128 stands for zero in the data rows.
Here are some points, each followed by its number:
130 126 96 99 150 111 151 151 103 115 96 171 109 162 159 131 0
129 107 84 105 138 95 145 145 106 137 162 137 139 163 148 147 1
14 55 189 120 116 95 168 117 136 243 207 110 97 119 144 199 2
90 104 108 94 127 129 156 131 103 161 157 153 143 149 157 151 3
78 102 138 119 126 133 146 118 123 184 153 133 153 123 153 153 4
14 71 201 132 119 93 147 109 151 255 218 118 143 123 139 210 5
109 95 243 170 97 138 116 92 186 161 146 104 126 57 98 142 6
106 119 103 127 140 89 156 133 128 170 171 114 126 155 153 189 7
248 197 54 126 139 157 101 138 133 9 55 152 115 149 120 42 8
158 137 160 148 114 154 103 113 158 120 139 123 135 102 93 96 9
115 132 122 116 112 116 173 138 116 132 148 139 127 159 179 145 10
74 80 177 130 112 103 138 117 163 220 203 97 142 107 114 187 11
92 111 153 122 134 117 113 137 149 148 136 106 140 120 146 140 12
140 123 95 128 145 110 157 150 133 127 152 142 110 143 156 148 13
160 170 122 135 117 137 98 119 143 80 64 120 119 113 106 98 14
44 106 178 112 129 109 118 128 124 208 165 109 131 122 131 176 15
166 161 93 127 143 144 154 132 87 76 111 153 118 162 147 105 16
137 124 129 145 111 127 125 89 140 145 158 140 128 135 121 137 17
107 89 152 139 85 122 147 104 145 133 160 131 153 106 125 132 18
98 115 120 104 129 151 138 124 108 146 126 143 155 128 151 124 19
112 130 79 82 133 101 145 176 72 143 124 127 101 160 173 152 20
119 156 84 85 125 132 152 159 89 115 94 117 133 142 159 125 21
167 130 178 170 106 153 97 112 155 111 124 115 129 102 103 94 22
134 135 116 106 138 126 103 152 113 124 115 115 122 135 126 122 23
249 195 45 127 151 138 84 134 120 25 58 156 127 162 140 94 24
224 172 83 140 147 159 93 144 117 15 44 139 112 131 119 54 25
112 138 175 160 131 130 95 113 142 135 135 98 110 101 91 107 26
108 131 172 156 106 148 123 123 144 120 119 115 132 86 108 98 27
97 130 193 160 121 154 120 121 148 154 161 130 120 99 94 127 28
185 145 117 115 138 177 89 135 111 98 89 123 118 138 113 65 29
204 86 78 144 120 156 123 133 119 18 70 132 118 120 115 65 30
117 115 82 90 120 106 106 143 108 103 123 132 123 149 148 116 31
114 93 124 112 125 107 144 136 134 143 147 127 148 132 144 124 32
139 164 81 112 140 124 142 129 103 118 113 145 111 166 149 138 33
38 116 129 117 129 113 143 157 108 189 154 126 126 144 148 165 34
160 164 116 144 148 128 109 123 135 88 99 132 124 104 96 113 35
106 108 121 109 129 85 153 134 133 181 174 105 141 147 140 182 36
194 166 108 190 129 158 96 100 136 60 36 119 128 91 106 89 37
212 190 85 135 134 168 93 130 127 14 18 134 95 120 122 56 38
165 103 135 164 113 146 120 114 142 107 140 126 148 125 99 99 39
73 117 127 99 149 107 146 133 105 187 155 133 135 166 161 185 40
New points follow, each followed by the number of its nearest point above.
117 140 73 104 131 74 146 142 123 137 154 120 141 141 136 164 1
175 156 46 111 159 111 136 135 109 98 116 139 130 165 137 121 33
172 140 134 141 121 159 101 123 141 82 86 119 133 102 108 88 14
111 131 144 131 125 133 104 137 127 155 127 117 127 108 121 143 12
131 133 138 135 127 138 110 120 134 105 93 122 122 114 104 117 35
100 93 229 171 99 153 140 102 158 181 156 102 159 78 95 117 6
175 151 81 123 140 165 135 121 113 106 109 130 147 141 130 98 16
174 146 131 148 128 152 78 115 147 80 88 116 127 110 123 98 14
131 137 114 132 139 104 154 136 135 139 159 152 136 149 151 157 13
10 61 210 134 138 93 152 104 153 255 233 116 142 117 103 211 5
132 155 86 114 154 118 147 137 118 109 110 149 111 153 129 144 33
27 70 163 121 115 105 160 141 108 234 204 103 122 129 130 194 2
115 159 120 114 129 142 116 147 124 104 89 127 100 128 141 100 23
63 109 165 104 128 114 124 130 109 188 145 111 100 109 122 152 15
151 155 157 142 122 157 101 115 142 84 86 111 122 98 102 89 14
158 170 85 120 147 101 153 138 119 96 124 155 127 163 156 135 33
129 147 124 133 110 129 131 140 117 120 95 188 110 125 134 105 0
56 105 156 97 125 93 132 136 136 185 181 109 136 118 127 170 15
63 105 151 104 120 110 121 116 120 200 155 118 117 134 125 163 15
